R: 3 groups of rows, each row roughly a mix of its group's hidden directions:
R (95 x 10):
[[ 26.2 -44.6  -5.3  -9.4 -13.1  -0.1  18.9  -9.1 -24.2   1.5]
 [-29.4  39.7  -5.6 -26.6 -16.9   2.1   2.7   0.3  22.2   4.5]
 [  3.3  22.3 -28.6   4.2  -8.6  -7.8 -37.6 -28.2  -8.7  14.8]
 [-14.8  44.4  -4.5 -19.7 -13.6  20.2 -19.1   5.7 -13.2  15.1]
 [-17.5  33.2   4.6 -41.5  -5.1  -5.2   9.0   6.9 -15.7  20.3]
 [ 36.3 -32.5   4.7  14.6  15.1  -1.4  14.7  15.3 -25.6   6.5]
 [ 34.4 -24.3  -6.7  36.2  17.0   6.8 -19.0  -6.5   6.1  -9.3]
 [ 16.3   9.6   8.5   7.4 -12.4 -39.1 -33.1  -3.7 -11.6  24.0]
 [ 12.9   1.7 -13.7 -29.0 -26.8 -19.3  12.7  17.5 -14.8  31.8]
 [-32.8  40.7   2.5  -1.8   3.1  14.3  -9.8  -6.8  29.4  -5.0]
 [ 34.9 -32.3   7.2  -1.1   8.6  -8.7  19.9  15.2 -29.9  -2.1]
 [-11.1  29.8   4.1   8.3  26.9  33.3  15.5   4.3  11.2 -25.9]
 [  4.1  -0.3   7.9   3.9 -32.8 -41.5 -25.4   2.4 -16.2  13.4]
 [ -8.3   8.8  15.7  44.4   8.0  -1.7 -28.1   5.6 -20.7 -17.5]
 [ 26.0 -36.9   2.3 -24.2 -12.6 -11.3  13.7  12.0 -24.9  10.9]
 [-16.2  29.3   6.7 -38.3 -14.4  14.3  -5.7  15.0  -2.6  26.1]
 [-19.5  30.1 -26.8 -16.1  -3.9   9.3  -1.3 -19.3  32.5  13.8]
 [-13.9 -10.2  -2.6  -9.2  14.6  37.3  38.1   3.4   7.3 -21.9]
 [ 14.2 -12.5   0.9  10.1 -15.0 -40.6 -29.3   1.3 -12.2  25.4]
 [ 17.3  -4.8 -28.6  20.4  -7.3 -34.1 -28.2 -13.5   8.1  13.1]
 [-14.8  49.1 -12.6  -6.6  -1.8  21.3 -25.3  -6.7   1.2   3.2]
 [ 14.9  -8.4 -28.6  -1.4  -9.3  -3.7 -24.3 -40.3 -19.2  13.7]
 [ 14.3 -42.9  12.5   2.4   1.1 -20.2  27.1  15.7  19.3  -4.4]
 [ 29.0 -48.9   1.5   7.1  -1.8 -10.0  13.4  -7.2 -17.6  -7.7]
 [-11.7  36.2 -19.0 -38.9  -7.8   2.4  -2.3   3.1  10.3  21.9]
 [ -5.0 -22.6  37.2 -10.3  -9.7 -16.6  18.5  34.8   2.2   5.7]
 [ 31.7 -45.5  -8.0  -1.2   0.4  -6.1  16.3  -9.0 -21.5  -0.6]
 [  5.9  20.9  11.2 -30.1   8.8  -1.4   5.3  14.6 -34.0  31.7]
 [ 31.6 -44.5  -4.0  22.2   9.8   0.8   9.8  -4.7 -16.9   2.7]
 [ 35.1  -1.2  25.1   1.8  14.2 -20.3  -2.4   0.8 -27.8  27.1]
 [ -6.3  15.9  16.6  -9.8   9.1  46.1  25.6  -5.3   5.0 -20.2]
 [-10.6  44.2 -24.9 -12.8   6.4  27.8 -11.4  -3.9  -3.4  12.8]
 [  0.6 -11.2 -16.2 -23.3 -22.6  -5.7  26.1   1.6  31.5  28.9]
 [-11.8  45.5 -18.5 -12.4  -1.3  22.5 -23.5 -14.1  -1.2   5.0]
 [ -3.9  -9.8  -1.6   9.1  32.8  37.6  17.9 -17.0   9.2 -24.7]
 [-31.4  31.7 -21.0 -26.9  16.9  -1.9  18.2  10.0   7.6  -7.1]
 [-35.6  40.4  14.8   2.3  -1.4  10.1 -15.1   0.6  18.5 -14.0]
 [-31.9  30.7  22.7 -23.5 -16.1 -15.3  19.8   1.7  -4.5   7.5]
 [-23.2  42.3 -17.4 -15.9  -3.8   4.0  -4.3   2.0  26.7  18.5]
 [-28.7  39.5  -3.7 -24.7   8.6 -15.4   7.7  17.4 -11.8  13.1]
 [ -4.9  37.1 -20.8 -19.6 -16.1  -6.8 -28.8  -6.9   7.9  22.9]
 [  3.9 -23.7  -5.2  14.0  28.3  36.4  16.1 -17.2   2.4 -22.4]
 [-26.6   8.5 -25.1 -10.7  23.8 -15.9  12.1  32.9 -16.5  12.1]
 [ 32.9 -10.3  18.9  35.8  -6.2  -8.1 -25.3 -19.0   6.7  -3.5]
 [ -6.2  -1.5  27.2 -21.3  -7.5   3.2  34.2  38.6   5.1  -0.7]
 [-25.2  32.0  -4.5  -4.0   4.3  24.7   4.7  -1.3  38.7  11.9]
 [ -9.2  17.7  37.1  18.6  17.6   1.1 -16.5  27.3 -14.0 -18.4]
 [-28.2  40.2   6.2  10.9  11.1  -1.0 -15.0   4.8  32.0  -4.8]
 [ 12.2 -49.2  20.6  -1.0  -4.8  -9.8  26.8  10.4  -4.0  -5.5]
 [ -2.8   4.6   5.8 -21.1 -16.3 -32.4  -9.5   8.9 -25.2  36.8]
 [ 30.2 -46.5  -1.8  -8.9  -7.7 -12.8  16.0   2.0 -17.4   6.3]
 [  5.3  -5.2   1.4  33.1  14.0  38.4  -4.3 -14.2 -27.3 -14.2]
 [ -4.2  28.2  -4.9  -0.7 -19.2 -34.8 -29.1  13.0  13.2  19.5]
 [  2.2  18.6 -29.3  13.3   4.4   3.7 -32.8 -35.5 -14.7   4.2]
 [-12.3  38.5 -15.0 -23.9  -4.6  24.9 -23.4 -10.1   2.5  16.2]
 [ 30.1 -45.1   0.3   6.9  -1.3 -18.9  12.7  -1.3 -21.1  -6.1]
 [ 35.1 -37.2   5.3  20.3  -4.2   4.2 -19.8   0.7 -15.8  15.9]
 [ -8.2  22.6  18.4 -23.0  -7.7 -13.7   2.1  14.9 -31.7  32.6]
 [ -3.2 -11.3   6.2   6.3  25.6  41.5  22.8  -9.1   3.3 -27.9]
 [ 12.2   8.1 -19.8   5.1  -4.0 -40.7 -38.4  -3.4   2.8  13.9]
 [-33.9  34.4  -9.7   4.3 -13.3  14.6 -16.6  -9.7  25.9  10.6]
 [  7.5 -11.6   4.3   5.8 -24.5 -40.6 -27.7  -2.4 -11.0  24.6]
 [ 21.9 -26.0  -5.7   4.1  -7.4 -48.8  -2.8   1.6 -17.0  -6.9]
 [ -6.2  31.1 -14.7 -33.2 -14.4  28.0 -11.5   2.1  -6.7  22.2]
 [  2.7 -40.7 -19.0  20.0   9.7  25.4  10.0   2.7  13.6 -23.0]
 [ -1.2  21.8  -6.5 -24.6 -24.4 -20.1 -11.9  23.3  15.3  30.7]
 [ 18.4 -31.9  14.0  38.0 -15.1   8.4 -12.1 -13.7  12.8 -14.1]
 [-17.4   6.0 -11.5  -8.3  19.4  38.6  27.2   4.4  12.9 -25.7]
 [-13.9  29.1  -8.9  -2.8  25.1  34.2   0.1 -15.7  23.0 -16.8]
 [ -4.5   5.3 -12.8  30.2  30.7  -1.5 -12.5 -36.5 -13.6 -15.7]
 [  8.7  -3.7  24.9  28.0  23.7 -22.1 -20.5  16.8 -17.6 -20.8]
 [-25.2  21.2  -7.4 -18.4 -11.7  -9.3  -5.9   2.7  43.0  20.0]
 [-16.0  11.6  -9.8  -7.2  20.9  39.6  25.4   3.8  11.2 -25.7]
 [ -3.1   2.9  33.0  29.0  18.8  13.5  -1.9   9.1 -18.6 -32.8]
 [ 36.2 -27.9  27.6  26.1  -5.3  11.3  -4.2 -16.1  -2.8  -3.1]
 [ 28.3 -41.6  -6.5   4.9  -2.9 -17.0  -4.9  -6.7 -31.9   0.0]
 [  1.2  22.4 -33.3   5.2   4.0  13.5 -30.6 -26.9 -17.6  13.7]
 [ -7.3  11.9 -28.4 -27.2 -15.9   5.3  12.7  -6.5  27.8  31.5]
 [ 31.5 -43.7  -9.8  -4.5  -5.6  -5.9  16.6  -3.9 -23.7   7.2]
 [ 18.5 -10.8 -16.4   8.6 -26.5 -31.6 -27.0 -12.3 -17.1  17.6]
 [ 30.7 -23.3   8.8  38.0   7.1  17.6 -12.1 -10.6   9.3 -16.6]
 [-14.8   0.1   7.5  -9.6   9.2  40.5  37.4   1.4   5.3 -21.5]
 [ -6.6 -26.3  -7.3 -20.3 -30.3 -19.3   5.3  -6.8  31.6  20.6]
 [ -2.1 -22.0  27.9  -8.5   6.2  -3.3  39.7  29.3   9.4  -8.3]
 [ 17.8 -41.2  11.9 -21.8 -18.7 -20.0   5.1   5.6 -23.3  -2.4]
 [ -5.2  -6.6   0.0   9.0  33.7  38.9  23.4 -12.0 -11.5 -19.1]
 [ 12.6  -6.5 -31.6  19.2   3.6  -8.9 -34.7 -31.7   0.3  11.1]
 [ 13.8  -9.1 -38.9   2.6  23.9  17.8   0.3 -30.6  19.1   1.8]
 [-27.4  39.7  -6.1  16.7   7.9   6.7 -25.9 -15.1  16.2  -8.8]
 [ 28.4 -27.3  12.7  20.8  17.6   9.8   6.0  12.8 -34.8  -5.8]
 [  8.4 -34.3  17.4 -19.3  -4.6   2.6  38.9  22.0  -4.9   4.1]
 [  5.9  38.8   9.6 -10.1  31.0 -16.7   3.5  13.9 -22.1  18.0]
 [ -4.6 -13.1   9.2  -3.1  12.0  44.6  33.9   1.0   3.5 -20.2]
 [ 18.7 -29.7  17.3 -19.5   0.7   5.6  22.3   6.3 -29.9  24.8]
 [ -9.3  40.0 -21.7   9.5   6.0   5.4 -34.9 -21.1  -2.6   3.1]]

one row of each group, then the others: which group is each in?
[ 24.9 -19.3   4.2  13.8 -10.3 -34.3 -27.6  -3.0 -13.4  23.7]
G
[ -5.2  33.8  -6.9  20.9 -11.9 -28.0 -35.1   9.5   7.7   4.9]
E
[ -2.6 -37.9 -13.9  -6.4 -28.7   5.7  12.3 -28.4  20.6   8.6]
V

[  5.8  15.5  -3.9  -0.4 -12.9 -44.6 -32.2  -3.8  -4.5  21.8]
G
[  1.6 -30.9  -1.5   6.5  35.1  27.3  19.7 -18.5   9.2 -14.0]
E
[ -6.0 -30.1  26.4  34.2 -31.1  -1.5  -1.1  -8.1   8.1  -8.6]
G
[-12.5  32.6 -10.7   6.8  29.4 -28.3  -6.9  24.9 -12.5  11.0]
G
[-14.8   6.6  33.9 -12.4   2.5  -3.0  31.4  37.2   2.7  -5.2]
E
[ -6.0 -27.2 -10.0 -39.8  -9.0  -7.2  22.2   8.5 -17.7  22.7]
G
[ 10.5  -5.0  10.5  32.8 -22.7   6.3 -28.0 -22.0  22.4 -18.7]
G
[  3.3 -35.4  18.7   6.4  17.6  11.4  38.3  12.4  -5.7 -15.6]
E
[-14.8   7.3 -25.9  -5.0 -17.8 -17.5 -10.1 -10.8  38.3  26.7]
V
